(in the rows, 128 means zero)
A state moves one step at a time under one of 8 hidden systems, and each row is a state written as 20 numbers. Each run below is a few steps of one system.
trace 1, K_75, 11 rows:
[[159 134 110 161  73 148 136 106 108  80  75 175 155 120 147 149 134 104
  156 154]
 [129 154 122  86 123 117 139 161 102 173 117 108 107 147 106 160 151 184
   64 141]
 [169  81 156 145  80 158 130 127 118 114 112  99  98 146 111 108 160  94
  189 101]
 [136 151  97  90  95 126 128 111 121 145 106 177 161 144 108 168  93 150
  133 200]
 [146 124 136 114 134 140 133 133 125 190 133  60  64  98  99 115 170 144
  136 115]
 [162 119 113 142  82 117 139  77 109  91 129 117 153 151 129 156  85  95
  197 136]
 [ 92 157  88  78 140  99 142 161 122 175 166 127 114 115  90 141 143 137
  113 187]
 [164 106 159 141 135 156 122  91 110  99 165  85  93  93  90  97 113 104
  161  94]
 [122 149  57 132 120  80 152 133 127 131 122 173 162 133 116 141  60 106
  141 152]
 [123 140 124 140 141 118 101 170 121 128 166  77  88  64 100 124 169 125
   90 136]
 [176 102 128 137 125 110 154  98  95  69 122 136 171 152 113  97  88  82
  129  92]]
trace 2, K_33:
[[ 99 119 115 169 143  95 121 109 122  73 182  90 139 112 156 130 129  71
  168 128]
 [ 92 133  79 110 163  68 142 138 123 124 133 146 182 119 148 116 133 103
   95 179]
 [ 71  97 111 170 169 132 134 144  87 123 142 174 123 131 131  63 133 129
  107 103]
 [ 97 104  83 206 104  99 101 138  86 154 119 106 133 145 142 134  86 129
  143 141]
 [123  87  92 142 118  96 123 178 160 161 105  94 162 130 179 106 187 122
  128 105]
 [151 105 103 142 106 132 153 115  74  96 110 141 184 156 168 112 146 160
   98  82]
 [ 87 136 111 121 103 135 131 154  96 173 132 129 113 179 144 165 143 205
  105 122]
 [125  75 174 142  84 172  67 153 156 132 122 134 145 168 148 131 145 163
  143 124]
 [161 123 103 104  73 159 148  92 144 152  91 152 163 141 151 149 136 159
  184 135]
 [120 166 148 110 139 172 140  98 153 128 136 126 109 107 189 163 183 178
  129  97]
 [105 136 182  97 135 141 112  83 150  92 168 137 150 185 148 173  90 140
  148 136]]
trace 3, K_873 (11 x 20):
[[ 90 145 174 117 137 159 139 130 123 107  99 173 128 177 174 152 175 164
   85 122]
 [119 113 188 138 108 183  89  96 156 112 107 158 149 170 169 151 120 167
  145 128]
 [135 129 141 117 109 157 135  50 142 127  94 130 156 134 182 157 150 129
  189 160]
 [143 151 155  97 141 148 164  63 114  91 136  96 131 117 178 149 189 138
  131 115]
 [ 80 140 185 105 150 142 146  99 109  94 175 123 106 185 146 154 145 133
  139 113]
 [ 56 115 156 121 143 158 100 107 146 121 178 162 141 145 162 128 150 149
  169 155]
 [115 115 121 128 162 160 128  46 133 129 153 144 165 107 175 109 110 157
  178 117]
 [105 131 118 154 160 113 160  69 109 135 141  78 116 125 192 134 135 124
  169  90]
 [ 84 106 132 136 152  96 140 131 110  89 178  90 154 165 178 115 163 111
  126  95]
 [ 68  92 120 143 151 135 137 126  94 107 149 186 159 177 155  85 133 136
  132 115]
 [ 88 108 111 188 147 146 111 100 113 151 100 157 154 133 196 112 116 177
  121 116]]
trace 4, K_75, 11 rows:
[[ 97 100 177  72 160 110 103 151 163 124 171  99 143 151 118 116 169 109
  120 162]
 [116 119 165 127 182 162 141  52 122 124 110 176 123 120 121  79 109 108
  153 137]
 [ 83 158 101 179 148 111 109 125 139 174 120 133 104 127 160 158  63 162
  124 120]
 [122  88 138 144 132  98  85 161 177 120 159  53 159 125 162 119 148 105
  134 111]
 [107 117 135 103 168 125 147  77 114  86 125 167 191 126 158  95 152 101
  121 162]
 [ 65 154 137 154 177 150 142 119  93 146 143 160  81 133 141 119 117 171
  102  99]
 [123  95 139 177 106 132  78 169 175 116 149 121 141 155 153 127  89 135
  147  70]
 [128 119 113  95 141 121 109 141 188 118 107 162 202  98 166 112 165 126
  105 164]
 [124 151 158 127 174 155 166  77 103 124 108 120 108 109 172 119 176 157
   93  91]
 [ 89 129 132 164 102 120 141 145 124 111 127 147 114 211 167 162 103 130
  155  77]
 [104 112 159  94 113 147  75 182 199 135 145 156 141 140 126 138 159 142
  126 161]]
trace 5, K_873 (11 x 20):
[[124 102 151  85 107 162  88 117 147 164 161 125 120 124  81 128 125 143
  182 188]
 [154 147  89  91 126 151 134  80 114 156 167 108 128  59 106 126 130 161
  166 152]
 [132 159 107  99 148 112 163 121 123 158 188  72  76 110 111 144 120 141
  146  86]
 [ 87 123 106 124 124 100 118 186 139 119 220 106 101 135 102 127 129 109
  159 108]
 [ 95 124  64 125 137 110 128 162 141 124 182 192 158 106 109  95  90 124
  148 126]
 [127 146  74 182 155 118 137 139 145 152 115 154 118  78 147 104  81 128
  126  80]
 [146 120 105 185 134  68 119 163 151 121 105  83 133 127 148 129  90  81
  115  86]
 [134 102 113 147 126  78 145 180 120  89  97 146 151 147 116  92 143  51
   98 132]
 [129 133 128 157 138 130 123 153  91 109  71 191 140 122 110 103 122 130
   48 150]
 [154 120 170 156 129 136  90 136 147 170  42 126 118 144 120 132  98 149
   80 143]
 [187  93 158 130  80 135  95 126 133 137  68  83 143 129 108 135 148 106
  135 174]]
trace 6, K_601 (11 x 20):
[[160 113 139 158 149 146  97 128 127 112 146 148 114  86  66  77  67 113
  121 102]
 [117 122 136 182 100 122  92 180 116 170  86 118  70 145  92 145 112 123
  112 155]
 [144  78 141 145 125 114  63 168 160 130 117  85 178 124 150 108 143 136
   82 127]
 [189  87  89 151  93 118 146 140  81 118  99 113 148 112 101  82 128 110
  117  98]
 [130 153 129 129 124 127 129 150  58 130 124 108  97 124 102 145 154 173
   44 136]
 [127 104 141  92 125 137 126 191 153 133 149 145 143 173 119 104 147 171
   91  61]
 [157 103  93  93  56 151 144 138 105 154  96 150 157 152 121 134 169 163
  154 150]
 [172 163 124  73 136 132 147  87 130 149 129  87 149 102 144 161 138 185
   93 121]
 [144 151 125  92 107 137 174 152 142 109 177 115  82 136 119 147 162 125
  162  55]
 [102 152 106  80  90 137 118 151 138 113 184 163 137 123 100 170 143 136
  155 189]
 [162 149 141  75 154 155 118 101 204 153 123 160 136  83 112 121  97 143
  144 135]]
trace 7, K_23 (11 x 20):
[[162 131 132 127  97 173 182 107  79 115  98 150  97 147 127 118 165 143
  145  80]
 [115 170 149  73 131 122 118 121 147 102 151 118 131 108 129 177 170 120
  108 202]
 [141  90 183  87 136 169 124 134 177 152 125 152 119 166  97  87 126 136
  157  89]
 [135 163 137 155  98 159 121  74  83  86 135 153 104 107 109 172  90 120
  158 166]
 [133 142 146  94 168 112 130 100 211 179 119  82 129 112 158 144 128 115
  154 133]
 [149  97 165 160 135 141 148 109  87  82 138 111  96 137 100  84 137  83
  149  82]
 [ 95 158  95 105 149  80 131 119 123 135 160 135 129 115 100 154  91  89
  144 206]
 [105  93 150 172 169 137  95 145 176 159 114 138 116 122 140  80 103 122
  135  78]
 [144 134  95 179 100  90 131 112  59  91 139  96 134 145 120 158  70 117
  123 121]
 [104 124  76 131 145  81 141 157 169 184  99 106 141  99 166 116 166 104
  134 152]
 [127  90 144 157 154 127 120 145  79  78 140 140 153 147 124  71 133 131
   67  85]]
trace 8, K_279:
[[138 109 183 128 102 146 131 125 125  98 144 126  99 200 102 144  94 107
  171  87]
 [111 167 139  83 142 125 135  79 166 126 121 156 148 125 142 174 117 116
  154 205]
 [149 134 182 133 185 167 127  86 154 118 116 127 105  86 140  91 133 135
  104  78]
 [137 146 138 135 132  95 159 114 102 152 117  98  69 166  76 154  73  94
  149 128]
 [ 75 121 157 136 176 106 108  95 147 126 129 100 142 126 176 137 159  93
  138 188]
 [132 115 124 143 179 147 149  63  77 128 129 152 143 117 122  71  90 146
  115  97]
 [ 97 166  89 168 133 103 135 149 100 184 108 110  64  99 110 153 120 127
  116 158]
 [ 92  77 130 171 149 102  91 139 137 140 149  72 159 153 182 105 134 128
  128 109]
 [126 124  57 145 107 123 173  90  61 120 120 169 164 133 140 114 115 136
  154 131]
 [103 170  97 161 127 129  99 177 127 132 137 133 114  82 151 154 149 170
   67 132]
 [123  83 114 140 108 116 136 185 145 151 130 125 138 190 145 103 122 138
  144  49]]
trace 9, K_33:
[[117 105 137 148 158 126  77 141 154 184 120  82 111  69 118 104 151 122
  118 174]
 [172  81 105 127 140 110 142  98 115 111 155  95 171 115 119  74 110  99
  164  89]
 [114 161  62 118 118 100 154 142  72 123 171 107 124  90 126 149 164 145
  100 149]
 [105 102 140 130 160 126  74 168 139 122 175 134 155 131 114  93  99 165
   70 107]
 [127  99  70 142  65 130 125 164 106 126 153 167 136 149  88 115  95 119
  186 128]
 [143 151  80 167 103 132 105 164 160 152  96 131 134  58 166 142 154 158
  105 123]
 [147 122 128 126 138 116 146 135 160 106 141 125 159 166 162 130  90 145
  125  26]
 [109 160 113 130  70 118 148 171 104  88 130 158 115 174 133 190 154 123
  121 142]
 [126 124 165 126 140 154  94 149 177 150  59 182 142 143 136 123 122 154
   80 139]
 [146 119 145 147 102 158 168 101 126 138  93 149  89 170 127 126 111 111
  199  80]
 [143 168 148 140 109 118 126 108 139 130  79  76 103 111 169 195 166 120
  124 156]]
trace 10, K_279:
[[148 158 161 121  85 132 106 116 143  73 143 109 116 129 115 196 119  93
  157 167]
 [139 139 166  61 189 117 149 108 185  98 140 149 163 123 135 108 133 100
  106 116]
 [138 141 172 143 139 166 138 106 112 114 112 168  62 123  74 111 105  89
  152 128]
 [126 136 161 117 162  95  89 112 171 166 117  90 123 130 109 153  76 105
  119 186]
 [144  88 148 136 171 129 151  66 121 135  89 106 137 112 145  69 151  82
  153 127]
 [128 149 123 157 145 113 127  94  45 114 127 108 105 111  88 133  87 123
   87 167]
 [ 69 113 114 122 185  85 132 161 133 177 132 104 119 128 133  91 153 118
   98 150]
 [105  71 112 188 114 153 103 107  64 141 136 131 131 137 122  79 115 141
  165 130]
 [128 144  47 129 118  94 122 130 104 173 125 109 160  86 137 145 114 165
  108 169]
 [124  99 102 163 122 125 130 182 122 121 139  96 127 103 161  88 196 134
  112  62]
 [121 115  83 138  64 112 129 169  79 100 170 150 150 175 105 145  94 142
  138 124]]
trace 11, K_689:
[[137 152 119 118  87 152 142 153 116 111  81 166 139 119 158 152 203 157
   87 142]
 [191 124 167 112 114 173 148 111 147 106  78 143 137 137 147 118 155 149
  113  63]
 [169 140 168 103  93 143 136  92 151 146  79  82 110 151 144 186 151 132
  156 142]
 [141 136 163  80 128 138 140  88 128  82 151  93 148 112 146 146 200 113
  134 163]
 [115 138 175  74 142 183 153  73 119 108 158 168 110 153 117 128 140 143
  169 131]
 [103 132 166 118 165 173  96  76 174 174 131 122 109  95 150 127 136 160
  165 156]
 [127 115 129 119 162 113 115  67 168 109 168 111 175 110 156 122  90  99
  177 139]
 [ 79 159 116 141 174 105 159  80 104 126 163 136  91 122 116 134  85  86
  171 154]
 [ 60 133 135 143 200 114 101 138 128 138 192 122 110 115 132 111 106 142
   96 125]
 [ 68  92 110 171 138 110  98 159 153 133 147 170 154 161 144 102  80 112
  154 127]
 [102 143  75 215 135 100 113 132 103 127  94 154 135  94 148 126  82 115
  109 149]]
trace 12, K_23:
[[ 96  95 117 154  96 113  86 141  89 159 107 101 141 145 123 137 146 133
  126 211]
 [109  75 119 130 149 148 106  94 107 180 114 122 171 140 159  84 135 188
  123 134]
 [ 94 137 113 139 120 146 147 109  47 148 157 104  98 144 139 149 157 191
  117 116]
 [100 110 118  97 109 131 100 161 141 150 194  80 134 118 142 140 188 168
  142 145]
 [128  92 109 103 103 173 127 129 116 111 194 160 161 125 126  91 143 168
  167  91]
 [107 188  93 112 117 150 146 116 133 105 181 169 121 101 157 178 126 170
  150 118]
 [137 149 152 105 118 139 128 161 206  99 162 117 120 125 168 157 162 125
  147  66]
 [161 132 127 108  86 136 160 133 136  52 142 166 144 145 117 134 135  78
  169 106]
 [111 174 133 102 150 126 153 111 184 102 102 198 139 118 148 145 121  88
  140 158]
 [135 137 201 144 149 130 128 129 169  97  85 145 104 177 138 140 102  96
  112  88]
 [146 129 145 147  90 100 135 115 121 114  71 115 116 169 113 164 109  63
  158 177]]
trace 13, K_901, 11 rows:
[[113  95 150 163 117 120  97  82 128  97 140 108 169 174 173 143  88 115
  175 129]
 [119 120  92 126 153 131 149  63  91 107 140 144 187  84 160  93 143 127
  143 155]
 [130 150 126 166 162 109 169  99  65 110 104  98 107 124 159 126 141 128
   78  86]
 [ 72  95 133 178 124  94 112 143 112 128 111  93 136 187 176 141 147 104
  133 139]
 [109  86 126 153 123 151  80 113 104  97 128 155 201 117 161  95 143 157
  105 158]
 [119 142  76 144 152 126 160 110  80 160  99 158 146 114 155 109 117 182
   81 108]
 [130 124 109 175  90 118 140 163 123 152  72  90 109 142 182 157 183 142
  116 100]
 [106 113 141 112  99 138  94 155 155  98 138 150 186 175 182 154 155 167
  113 130]
 [ 87 151 101 120 135 177 136 116 110 142 131 210 129 104 149 119 152 187
  120 147]
 [139 165 131 173 118 154 133 116 140 160  79 124  85 115 170 165 116 172
  116  80]
 [120 121 131 123  93 130 136 123 184 132 112 129 153 178 193 168 139 129
  191 103]]
trace 14, K_689, 11 rows:
[[105 108  91 144  97  92 129 144  98  64 156 147 177 149 135 129 133  77
  146 163]
 [103 166 113 146 151 150 162 119  65 129 106 195  91 115 111 115 120 156
   84 123]
 [138  94 155 141 150 131  98 158 170 177 101  96 134 144 147 100 127 168
   92  69]
 [143  96 105 162  61 100 111 137 127 113 105  96 161 164 150 155 123  87
  176 150]
 [134 173  93 122 126 120 174 109  56  88 124 145 124  96 129 146 163 131
   85 155]
 [132 113 169  95 152 157 150 143 130 149 136 129 105 166 121  97 149 172
  100  50]
 [130  97 138 153  67 150  77 142 169 162 107 100 126 150 152 164 140 141
  185 143]
 [152 157  83 117 113 118 146  93 117  83 128 140 183  73 162 148 152 114
  131 165]
 [143 156 150  98 166 143 196  96 110 118 134 144  79 139 109 113 125 123
  129  66]
 [105 120 178 126 129 141  78 150 170 171 146  74  86 147 135 162 135 158
  141 129]
 [110 109 106 118 107 122 105 128 158  86 156 152 199 118 164 134 148  97
  164 176]]
trace 15, K_601, 11 rows:
[[154 137 180 102 132 141 104 133 218 103 103 143 131 110 129 139 142  84
  139 148]
 [180 128 150 123 111 101 131 110 144  97 105 107 131 136  87 146  89  53
  152 159]
 [132 136 173 116 173  98 125 131 132 119 117  93  95 110  85 120 144  62
   94 175]
 [128  79 193 125 149 129 102 139 124 101 149 120 117 168  69  86 104  87
  125 130]
 [122  77 136 124 131 114 112 133  98 183  97 108 119 156  73  92 122 110
  135 184]
 [142  72 172 132 150 146  92  97 101 166 124  58 128 127 117  88 142 157
  110 130]
 [132  80  99 145 120 111 134 143  74 165 163  62 112 150 102  94 122 140
  150  85]
 [ 97 104  95 136 117 146 104 151  74 163 172 112 119  99 116 104 168 182
  114 146]
 [138 110  96 133 119 161 104 139 123 164 163 139 141 113 123 105  96 212
  123  78]
 [140 140  73 154  70 147 127 163 129 177 110 120 106 109 147 157 150 184
  145 103]
 [149 152  93 128  96 129 102 150 153 110 157 108 165  83 168 168 144 180
  101 104]]
trace 16, K_901, 11 rows:
[[126 109 108 118 153 136 157 123 117 101 128 179 148  85 111  58 169  82
  137 140]
 [154 162 141 161 140 100 138 124  82 106  83 122 104 134 102 149  86 115
   55 128]
 [ 99  84 138 133 143  92 115 158 170 175  88 104 134 160 141 106 152  84
  143 157]
 [175  89 147 117  93 161  97 127  95  96 110 158 176 138  91  96 131 149
   96 147]
 [115 158  94  86 162  98 157 122 108 204 111 128 124 121 115 132 116 164
   88 160]
 [153  96 157 141  91 152 116 174 131 151 104  77  81 135 122 122 195 137
  129  90]
 [115 121 130  83  95 125  97 147 141 131 172 134 169 185 113 166  87 173
  129 152]
 [119 138  98 104 138 170 128 129 138 163 163 151 108  54 114  97 175 160
  153 140]
 [163 163 137 143 110 132 137 138 131 119 140 104  82 135 114 164  82 157
  112  50]
 [ 91 124  99 120 105 102 129 154 180 138 164 120 125 139 146 157 140  87
  210 149]
 [158 141 155 122 128 169 106 114 138  47 169 163 145  74 111 113 129 120
  117 115]]

Name the system that made each run.
trace 17 (2 x 20):
[[143 109 129 108 127  80 123 159 156 110 179  40 147 136 140 138 152 107
  131  92]
 [101 109 104 112 119 122 166 152  85  94 163 187 129 163  88  91 140  94
  150 126]]
	K_873
trace 18, 2 rows:
[[115 111 149 110  98 148  83 181 159 122 199 125 114 155 103 141 113 167
  136  89]
 [115 122  75 118  92 133 132 130 151 156 148 180 143 123 115 132  91 125
  209 157]]
	K_873
trace 19 (2 x 20):
[[122 154 165 145 139 170 114 126 140  80 129 210 112 133 112 123  82 137
  105  96]
 [119 152  99 157 132 118 142 103 158 175  73 159 102 113 137 148  85  99
  178 159]]
	K_901
trace 20, 2 rows:
[[138 150 132 102  94 152 183 130 105 103 152 127  94 159 143 160 172 147
  149  64]
 [ 73 171 147 130 128 133 105 117 144 109 178 114 101 133 155 198 135 135
  156 169]]
	K_901
trace 21:
[[121  74 118  93  95 116 111 162 153 169 142  88 157 168 137 121 175 142
  164 145]
 [108 105 112 139 118 179 130  88  71 103 150 184 157 116 141  88 146 161
  149 136]]
	K_23
trace 22:
[[166 131 139 111 125 169 117 147 191 144 107 183 110  86  85  97 115 120
  145 112]
 [194 122 161 134  95 121  94 138 170 128  96  82 115 117  90 152 100  88
  141 140]]
	K_279
trace 23 (2 x 20):
[[116 119 116  79 154 149 162  66 110 194 132 131 140 140 136 107 134 182
  159 132]
 [ 95 137  96 155 108 149 120 103 135 149 177 110 100 114 158 157 122 155
  210 107]]
	K_75
trace 24:
[[118 163 138  93 168 145 164 123 156 151  97 144 122 105 172 129 194 158
   85 109]
 [125 120 176 151 106 161 130 129  94 127 133 110  71 189 109 141 108 153
  140  69]]
	K_279
trace 25, 2 rows:
[[146 173 121 144 142 161 131 115 143 144 142 127  61  50 107 136 116 142
  145 102]
 [147 137 139 138 121 103 137 134 179 120 141  94 108 159 133 162  79  90
  177  70]]
	K_901
trace 26, 2 rows:
[[138 129 147 125 158 115 144 142  78 102 129 101 104 101  85  89 173  93
   66 137]
 [118  96 167 112 129 139 115 161  86 117 154 149 120 190  69 101 103 148
   94 108]]
	K_601
trace 27:
[[158 107 132 172 127 125  79 124 113 159  66 117 152 118 116 114  85 150
   73 156]
 [145  93 109 108 112 120 168 158 131 180 131  88  99 152 110  96 155 121
  174  65]]
	K_33
trace 28, 2 rows:
[[120 134 152 175 116 165  56 153 149 133 155 115  81  77 111 142 118 151
  132 134]
 [160 122 108  86 133  92 128 101 168 152 143 110 169 130 102 136  64 103
  167 159]]
	K_873
trace 29, 2 rows:
[[109 101 143 110 130 148  70 170 191 117 146 178 169 110 123  97 140 125
  121 153]
 [166 134 113 150 126 156 138  59 113 136  90 169 134  93 110 111  66 126
  159 137]]
	K_873
trace 30:
[[203 130 121 102  66 144 119 128 144 166 112  81 123 112 106 166 129 165
  152 127]
 [167 152 107  72  74 119 164 151 124 126 151 101 104 133  92 174 161 118
  159 131]]
	K_873
trace 31:
[[169 100 145  89 118 119 168 169 122 148  90 108 122 168 103  99 176 127
   92  78]
 [111 109 160 112  72 153 108 136  80 106 139 129 116 178  99 158 165 135
  141 184]]
	K_279
trace 32 (2 x 20):
[[153 153 133 109 128 156 150  91  69 148  87 119 111 101 123 140 172 173
   78 157]
 [139 125 189  93 116 147 112 135 132 156 137  75  92 176 110 166 135 174
  106 112]]
	K_873
trace 33 (2 x 20):
[[169 141  92  94  99  99 127 106 150 133 116 100 193 110 148 174 116 133
  128 172]
 [111 139 141  74 168 156 161 143 142 117 165 165 122 122 133  94 181 156
  104  80]]
	K_33
trace 34 (2 x 20):
[[ 97 102  91 116 132 149 142  83  77 189 144 126 136 129 137 105 145 182
  166 150]
 [ 96  99 128 154 127 150  77 108 123 133 182  76 140 104 171 129 152 170
  155 132]]
	K_33
trace 35, 2 rows:
[[141  99 160 114 108 190  93  90 134 176 110 106 114 114 126 129 165 175
  162 161]
 [161 117 145  90 124 163 121  55 151 141 156  87 149 110 150 139 133 160
  188 124]]
	K_33
trace 36:
[[121 145 133 133 151 152 135 110 183 154  53 200 130 121 160 120 114 125
  138 131]
 [168 134 164 168 159 110 109  91 153 103  90  75 130 103 150 135  95  85
  107 111]]
	K_689
trace 37 (2 x 20):
[[104 125 113 126 153 149 115 109 146 120 164 126 134  46 146  98 182 110
  155 165]
 [160 118 105 140 141 120 116 131 109 119 183 112 127  96  77  92  59 137
  119  77]]
	K_279
trace 38:
[[ 88 106 181  97 160 151 137 106 106  82 187 135 125 163 127 103 168 122
  131 119]
 [ 92 107 108  96 133 127 151 103 104 177 139 167 133 176  96 106  89 135
  179 162]]
	K_601
trace 39, 2 rows:
[[114 143  85 132  98  71 139 166 105 128 145  73 115 126 125 168 166  90
  130 174]
 [117  72 122 115 155 124 104 159 162 136 133 160 184 118 130  54 147 120
  117 127]]
	K_23
trace 40, 2 rows:
[[161 103 153 123  99 148 175 118  94 113  67 155 110 181 104 105 152  98
  145 106]
 [116 156 169 104 120 135  93 119 119 124 115 128 126 142 117 185 127 156
   79 207]]
	K_279
trace 41, 2 rows:
[[151 142 153  99 170  83 154 130 139  99 104 110 159 152 141 129 127 103
   49 108]
 [111  98 186 145 107 135 131 143  98 115 102 124  82 203 103 125 151  94
  138 133]]
	K_689
